128 stands for zero in the data rows.
A hidden rule labels the rows of this table. It goes by one to three of the table's principal directions, not those with the most spread.
[ 98 151 104  93 163  62 159 143 156  98 141 102 157 113 160 134 111 111
 126  95 155 157 123 159 112  76 158 153 137 115 105 152 134 128 112  94
 112 100 112 120  88  94 148 138 121 114 149 171] 2
[131 147 134 109 138 105 140 157 110 154 172 133 108 116 155 161 134 125
 126 121 126 147 109 147 132 119 109 141 138 150 144 144 106 141 105  94
 106 107 134 126 108 155 141 136 108 115 110 154] 0
[146 129 146 129 142 183 110 182  87 174 183 141  76 141 151 165 172 157
 128 175  94 122 126 125 145 131  67 127 125 160 168 124  78 125  95 133
  90 104 128 125 125 209 118 121 113 103  93 124] 0
[124  94  97 104 140  77 141 149 155  82 160 143 179  98 130  63 111 197
 141 101 165 145 192 108 116  42 165 148  80  92  84 154 144 129 161 140
 139  93 117 126 141 106 118  80 103  93 169 118] 2
[142 146 163 100 126 108 134 172  81 146 168 152 101  88 126 171 143 117
 102 131 130 167  77  93 108 128  92 123 169 127 134 139 111 135  96 108
 114 124 149 114 123 151 164 117 137 145 115 158] 3
[133 104 123 126 126 103 136 110 128  96 110 128 160 113 105  89 118 139
 132 118 158 135 134 111 114  96 142 127 126  90 116 139 157 135 155 136
 146 128 128 137 140 111 122  99 154 132 143 123] 4
[157 120 141 156 123 163 118  89 126 140 137 121 112 137 125 115 149 140
 134 161 106 105 140 135 143 161 117 102 114 130 164 114 148 136 142 145
 139 136 116 138 126 161 124 128 118 122  90 118] 4
[ 99 140 125 133 187 160 127 128 133  94  76  63 107 164 141 158 123  50
 157 152 106 119  68 183 144 121 121 162 161 152 147  96 140  89  73 129
 102 115 103 119  99 129 120 194 152 178 115 124] 0
[ 99 152  95  97 152  92 137 151 151  90 102 104 166 123 141 121  96 129
 127  92 176 128 141 148 107  73 164 152 120 120  93 144 124 111 106 110
 107 100 135 111  83  55 139 138 109 120 179 161] 1
[112 126 126 106 126 146 122 189  92 142 178 156 102 154 181 157 189 155
 140 165 111 126 145 124 125 144  68 108 101 140 131 108  63 125 127 141
  96  79 116  93 146 199 141 130 128 112 116 139] 1
[163 143 165 126 154 142 134 121 104 150  99 107 118 108  67 181 126  81
  94 138 115 171  44 110  91 120 111 121 222 108 167 148 150 122 110  95
 134 166 159 159 117 137 122 102 217 138 119 142] 0
[148 109 150 144  97 158 122 124 108 122 133 163 147 134 121 106 152 178
 101 151 126 133 153  65  97 134  94  80 131  93 117 118 127 143 176 173
 150 139 133 114 176 171 127  61 184 122 107 105] 1
[ 98 120 103 138 126  87 145  34 174  50  39  85 205 124  97  53 103  81
 118 107 196 109 128 114 112 116 191 113 123  42  97 138 208 132 168 159
 167 157  98 140 109  27 142 115 169 164 166 145] 4
[151  76 139 166  83 141 163  78 156 104 152 168 124 108 110  55 116 170
 123 177  88 100 174 112 156 169 130 103 113 118 110  82 171 148 168 175
 177 159  65 114 179 153 113 144  91 151 103  76] 4
[147 123 116 130  94  98 139  54 161 113 109 139 173  97  71  67 109 136
 100 127 165 120 150  94 125 134 178 107 122  67 114 163 170 145 168 147
 174 159 119 159 137  67 120  90 133 123 155 136] 0
[145 121 150 129  87  64 176  84 185 104 182 174 136  56 115  51 128 175
 106 145 123 141 159 104 117 143 145 101 106  97 105 104 175 154 143 151
 183 134  41  94 135 101 163 135  31 149 129 134] 0
[ 97 144 107 107 139  90 145 158 141 112 109 122 173 136 156 140 109 139
 118  76 164 148 142 134  86  80 139 133 130 118  92 141 117 132 144 103
 115 113 145 109 110  96 142 107 153 105 161 151] 3
[145 146 136 157 103 171  82  54 120 130  46 102 133 161  94 133 156  87
 128 143 137  95 116 119 106 206 129  80 140 101 158 115 139 120 148 149
 152 159 149 142 131 104 134 121 189 145 116 136] 2
[111 117 132 105 106  64 153 163 151 113 138 172 161  98 131 101 139 179
 128  92 149 166 153 101  69  96 122 109 104 101  89 109 124 135 164 122
 152 108 104  85 148 104 153 104 108 122 178 132] 4
[102  94 107 113 110 110 140 132 105  81 103 145 168 142 129  88 149 143
 129 142 176 117 149  96 110 112 115  99 113  64  97 128 120 136 173 157
 128 112 120 119 155 124 128  97 189 130 160 137] 4
[168 130 139 151 184 212  72 125  91 163 140  72  62 139 115 179 122  78
 158 159  79 107  84 155 196 141 123 187 144 192 192 145 134  95  56 127
  99 131 168 175 109 178 101 153 113 142  67  98] 3
[ 85 151 124 119 152 114 124 181 143 146 121 117 103 144 161 158 110 104
 159  84 122 137 101 176 144 100 126 178 110 191 127 112 101 109  79  99
  97 104 124 109 101 107 127 184  64 145 149 123] 0
[124 139 130 134 161 133 130 140 143 122 131 102 131 135 161 133 130 139
 139 120 123 133 131 155 114  94 115 144 122 147 139 115 134 122 111 123
 115 102 108 108 100 143 135 129 107 123 111 128] 0
[152 128 131 146 115 160 128  76 103 136 150 119  97 149 145 135 155 102
 134 189 102  90 123 154 168 202 106 104 132 135 166 118 130 145 131 142
 127 128 112 139 132 184 128 159 136 138  63 137] 1
[184 120 161 160 141 205 126 138 116 159 216 135  43 122 146 148 127 160
 134 205  30 105 137 159 193 169  99 139 136 209 171  91 127 123  78 141
 114 130 106 124 131 226 109 180  52 129  39  89] 3
[153 153 110 142 148 172  77  51 120 111  41  56 138 155  84 146 125  57
 137 145 144  92 103 148 128 170 164 127 163 106 162 151 148 100 111 130
 131 148 170 172 102  86 116 131 200 138 116 147] 3
[125  97 101 101  87  71 155 149 125 119 178 187 154 115 142  85 127 199
 141 111 155 127 193 125 132 114 144 103  68 112  92 136 113 154 191 119
 137 101 137 121 157 127 125 119  95  89 165 134] 3
[107  97 133 109 126  65 171 198 145  95 184 174 144  86 163  87 120 201
 129 104 134 168 165 107  97  56 111 144 111 122  76 105 123 141 134 128
 129  97  81  76 147 142 146 111  81 123 148 115] 3
[182  95 159 168 113 198  98  99 111 161 168 146  85 113  91 111 135 152
 126 173  75 107 139  88 179 169 122 121 113 148 160 122 155 129 132 170
 151 166 137 158 164 180 108 112  97 135  80  74] 2
[ 71 146 103 122 162 173 102 163  80 118  54  79 132 226 185 189 165  68
 156 130 151 105  93 169 117 129  80 122 136 135 144 114  72 109 123 124
  68  92 158 118 112 158 121 146 232 132 126 149] 1
[126 125 128 150 108 117 117  31 141 105  24  94 169 114  46  97 102  46
  99 107 176 118  83  85 119 157 179 120 174  56 124 159 192 132 147 142
 172 205 142 178 127  34 130 102 204 171 156 135] 2
[136 113 136 128  97  92 174  96 147  96 122 155 163  78  77  82  72 132
  72 123 148 145 122  77 124 109 166 124 177  80  81 150 174 151 146 138
 164 182 120 140 148  78 124 103 153 149 147 123] 1
[ 97 125 132  89 109  74 183 210 106 129 206 191 130 128 198 142 162 184
 116 131 129 166 146 125  98 103  71  97 119 125  97 111  72 160 156 110
 104  79 102  76 150 193 150 122 131 101 130 155] 0
[142 120 153 103 112 124 179 227 107 162 250 198  86  81 168 154 146 211
  80 171  82 154 156  98 115 118  65 115 151 153 107 110  73 151 101 114
 100 115  92  79 134 202 151 124  74  94 112 138] 3
[134 174 142 133 167 182 140 148 101 152 175  88  68 156 204 207 159  93
 107 196  74 113  97 183 143 167  65 133 189 178 173 112  84 131  51 110
  70 105  94 105  77 217 147 173 134 123  35 168] 3
[154 172 170 129 126 106 138 100 141 139 130 116  82  75 100 154 118  74
 108 141 104 147  61 143 121 173 130 137 192 147 155 114 149 124  56  99
 141 153 100 118  90  99 163 181  82 177 100 159] 3
[ 94 122  94 104 109 110  98 158 103 126  84 142 178 172 151 128 170 154
 152  90 190 122 166 110  78 113 106 101  75  91 108 138  76 128 186 132
 117  85 164 113 149 116 134  76 184  95 180 144] 1
[109 104  95 129 131 132 128 142 141 112  99 125 178 152 140  97 132 176
 132 110 163 111 186 121 100  82 131 119  91  98 105 133 120 130 171 139
 122 113 126 123 127 112 114  83 151  87 168 121] 4
[136  75 110 188 112 162  76  11 148  78   3  88 188 154  46  33  93 101
 157  98 175  81 148  91 151 129 198 128  90  69 124 140 220 120 197 192
 187 188 159 190 165  54  85  81 187 161 150  64] 2
[ 91 122 129  94 152  62 205 217 138  94 229 154 112 104 233 128 141 180
 135 140 109 158 152 173 114  77  80 141 120 156  95  83 100 148 100 102
  88  59  44  47 103 188 169 177  53 120 108 156] 3
[137 106 142 145  98  92 168  69 165  95 151 147 131  72 106  64  97 124
 107 142 120 121 136 106 156 156 164 124 127 107 101 112 196 149 135 154
 173 169  73 121 136  93 151 154  66 172 119 117] 3
[115  88 104 140 163 127 172 150 156  86 180 122 141 127 161  94  44 157
 134 114  98 130 164 155 195  50 173 192 123 170  79 135 167 134 130 135
 117 132 121 137 145 153  85 146  98 122 105  72] 3
[148 133 144 126 142 159  78 136  79 159 117 116 108 124  89 166 129  89
 127 116 135 142  77  89 147 125 126 151 147 132 155 171 125 114 105 128
 118 146 198 173 137 135 119  94 169 139 121 120] 1
[126 125 121 146 107 100 137  45 152  93  69 110 187 123  97  78 105 105
 106 103 176 122 130 104 111 130 169 106 137  66 113 150 187 150 176 144
 168 165 128 149 128  70 134  90 178 142 136 136] 1
[159 132 151 108 113 124  84 163  93 142 106 156 127 119  88 147 182 165
 141 122 142 163 121  88  52 126  92  89 135  99 148 124  90 111 145 119
 139 106 168 120 155 140 134  74 182 109 155 138] 2
[148 114 133 138 121 169  97 130  92 146 120 135 116 141  93 136 128 127
 123 141 124 123 118  98 149 129 124 130 144 124 142 154 115 125 131 141
 124 148 174 168 157 150  94  95 178 119 120 106] 4
[144 165 152 123 141 133 119 139 130 168 111 116 114 102  92 178 109  97
  97 104 120 157  76 118 105 124 131 146 181 145 145 149 127 117  86  93
 127 158 157 141 100  97 135 120 133 132 139 141] 0
[118 133 114 106 155  70 166 161 188  98 179 131 137  85 149  97  90 169
 136 107 119 157 158 158 127  58 164 175 115 148  94 127 139 119  95 110
 128  96  78 103 106 101 129 152  38 116 148 127] 4
[148 138 153 143 111  91 155  33 183  90  88 118 153  55  34  62  77  83
  73 134 148 145  84  80 126 127 193 133 190  63 115 153 216 133 109 151
 190 201  85 158 118  30 132 117 125 184 143 131] 0
[134 132 129 138 121 113 148  79 148 114 113 117 139 130 126 105 145 119
 127 151 131 121 127 148 112 148 123 104 139 100 146 117 146 141 144 130
 147 126  85 125 121 130 131 133 141 132 112 144] 0
[151 125 130 132 128 141 138  93 132 112 142 119 113 107 111 110 117 116
 122 169 116 105 125 133 158 153 141 129 134 126 136 124 156 125 108 143
 136 136 107 132 116 121 132 157  95 150 109 131] 1
[140  96 134 111 110  97 170 185 134 130 215 194 141  96 147 104 118 225
 115 121 109 161 183 100 115  82 117 116 101 133  88 122 122 149 171 128
 139 110 121 100 167 171 126  95  92  91 138 104] 1
[109 109 142 107 110  88 158 198 115 124 160 180 130 101 136 121 120 172
 114 102 139 162 132  95 108  87 111 123 127 125  89 118 112 141 139 117
 120 126 130 100 145 129 140 118 115 125 162 125] 2
[165 109 129 128 103 133 117 115  98 124 149 152 142 117 114  96 135 180
 127 136 153 112 165 100 129 129 130  95  97 105 131 144 138 145 167 143
 136 122 162 139 140 139 128  89 129 105 123 130] 3
[137 152 115 116 128 111 163 100 158 130 182 127 117 121 145 142 107 113
 114 151  92 129 135 167 163 161 162 128 142 149 123 139 134 136 122 110
 133 131 111 136 121 137 126 172  99 116 101 147] 1
[118 112  99 100 142 176 105 203  64 130 169 146 116 177 172 159 149 161
 151 158 126 110 154 127 160 105  90 137  95 153 119 140  57 113 130 146
  76  70 176 124 160 201  99 116 160 100 122 117] 0
[ 90 144  93 101 117  75 137 130 118 100  72 116 172 140 132 135  91  92
 123  71 194 125 120 141 113 112 165 135 141 106  88 157 120 135 141  94
 112 132 174 135 109  53 136 136 174 128 176 167] 3
Which label does each new row get?
[ 94 136 120  89 118  90 151 199 102 125 157 162 148 140 187 154 173 165
 115 121 154 154 147 114  72 109  77  94 125 105 101 122  65 145 151 112
  99  84 122  82 133 161 159 100 167  95 147 170] ~ 2
[134 134 126 143 182 224  53 181 102 162 105  88  95 189 149 191 141 129
 179 119  89 114 126 155 140 113 104 161  95 203 163 111  93  76  99 134
  90  97 189 130 127 173 101 131 130 115 115  83] ~ 1
[144  96 116 143 149 151 146 154 138 129 214 137  95 138 175 120 107 179
 157 155  64 118 178 175 189 109 130 163 103 191 128 114 123 133 124 128
 113 105 108 130 149 212  90 159  73  98  74  82] ~ 2
[141 142 154 112  58  60 173 105 152 134 189 194 133  45 115  83 136 168
  63 137 148 138 152  67 106 172 135  79 126  83  95 130 142 171 136 136
 164 156  76  97 120  81 190 117  49 134 143 173] ~ 2
[ 86 134  94 106 121  39 190  94 192  43 127 122 171  90 145  52  75 115
 118 119 170 122 150 152 139  96 188 157 130  94  62 128 163 138 110 134
 142 116  50 100 104  43 145 175  71 162 156 156] ~ 1
[172 121 147 179 105 151 123   6 153 114  63  98 120 105  41  93  82  61
 111 152 109 103  89 123 160 191 179 133 190 109 151 130 207 130 120 144
 184 213 120 181 138  83 104 149 154 182  94 100] ~ 3
[161 111 129 149 107 134 127  36 132  99 134 120 128 122 102  82 136 110
 132 176 120 101 138 124 164 185 156  98 125  92 145 132 176 142 157 162
 164 149 110 158 148 138 122 134 143 144  86 126] ~ 2
[166 121 166 173 116 213 118 104 112 179 165 140  72 133 112 144 129 126
 103 183  61 105 113 108 184 184 104 118 143 167 166 116 141 137 113 159
 135 175 127 150 147 191 109 135 108 142  64  86] ~ 0
[101 111 107 119 144 106 120 166 154  99 124 128 135 152 173 111 160 170
 194 112 123 128 175 173 100 106 117 130  62 146 117  77 107 105 145 127
 124  65  94  81 135 138 133 156  86 116 155 115] ~ 3
[139 137 144 116 125 102 135 112 162 121 129 141 144  81  78 101 126 134
 102 127 135 159 116  85 101 110 151 122 138  90 117 140 155 119 124 141
 162 143 105 129 130  82 138 101 112 140 162 133] ~ 0
[147  91 138 161  94 108 142  39 160  86  86 133 163  92  60  56  86 114
 111 119 138 125 132  84 135 147 185 114 142  76 101 128 216 142 176 160
 195 197 118 155 163  73 123 110 149 166 135  94] ~ 3
[145 152 184 136 137 109 120 119 141 171 116 126  78  89  75 159 124  72
 138 103  96 175  34 135 125 144 127 147 160 161 174 113 161 113  83  97
 154 158 126 138 117 107 140 167  83 181 129 119] ~ 0
[ 83 129 102 125 156 133 108 170 113 119 103 100 135 195 193 158 148 122
 175  95 139 121 142 177 122 107 112 135  96 154 128 113  91 118 141 111
  88  87 151 116 120 153 123 143 162 105 130 131] ~ 2
[156 110 150 126 134  62 216 100 187  70 224 146 123  39 134  54 101 173
 100 176  96 152 150 136 137 101 151 130 152 107 106 105 198 153 108 134
 160 129  17  97 110 136 153 159  36 143  91 137] ~ 2
[ 94  98 110 110  82  24 248 111 173  50 183 178 177  74 163  48  83 162
  76 139 149 138 176 118 124 114 156 106 152  71  38 115 165 185 170 130
 153 145  38  85 140 102 157 150 109 137 137 154] ~ 3
[ 98 142 120 110 192 139 126 199 126 130 123  97 137 158 159 176 125 123
 135 102 124 166 103 147 105  44 109 167 148 148 128 142  99 104 103 106
  88  94 145 124 112 154 109 107 173 105 139 125] ~ 0
[ 98 132  92 101 114 119 131 154  82 111 105 127 151 156 161 135 134 125
 122 126 191  91 145 133 126 127 115 112 115 105 107 145  86 140 135 119
  83 104 158 119 102 106 141 130 161 113 155 175] ~ 3
[153 166 123 129 171 248  32 176  53 219 127  89  68 213 156 242 186 109
 168 151  95  97 107 165 155 160  70 137 104 205 214 149  41  91  91 114
  62  82 222 160 112 215  98 120 161  83  88 127] ~ 0
[149 153 157 138 122 125 152 103 142 135 144 123  97  97 119 142 125 107
  96 158  99 132 101 137 124 168 125 113 180 133 145 112 145 137  91 113
 135 157  94 120  99 125 151 162 106 144  97 152] ~ 2
[ 76 103  91 105  63  20 181 110 151  63  83 173 236 121 143  52 117 170
 106  66 224 135 191  91  57 103 154  73  99  32  40 131 140 174 236 130
 162 128 115  93 153  51 160  79 181 113 202 161] ~ 3
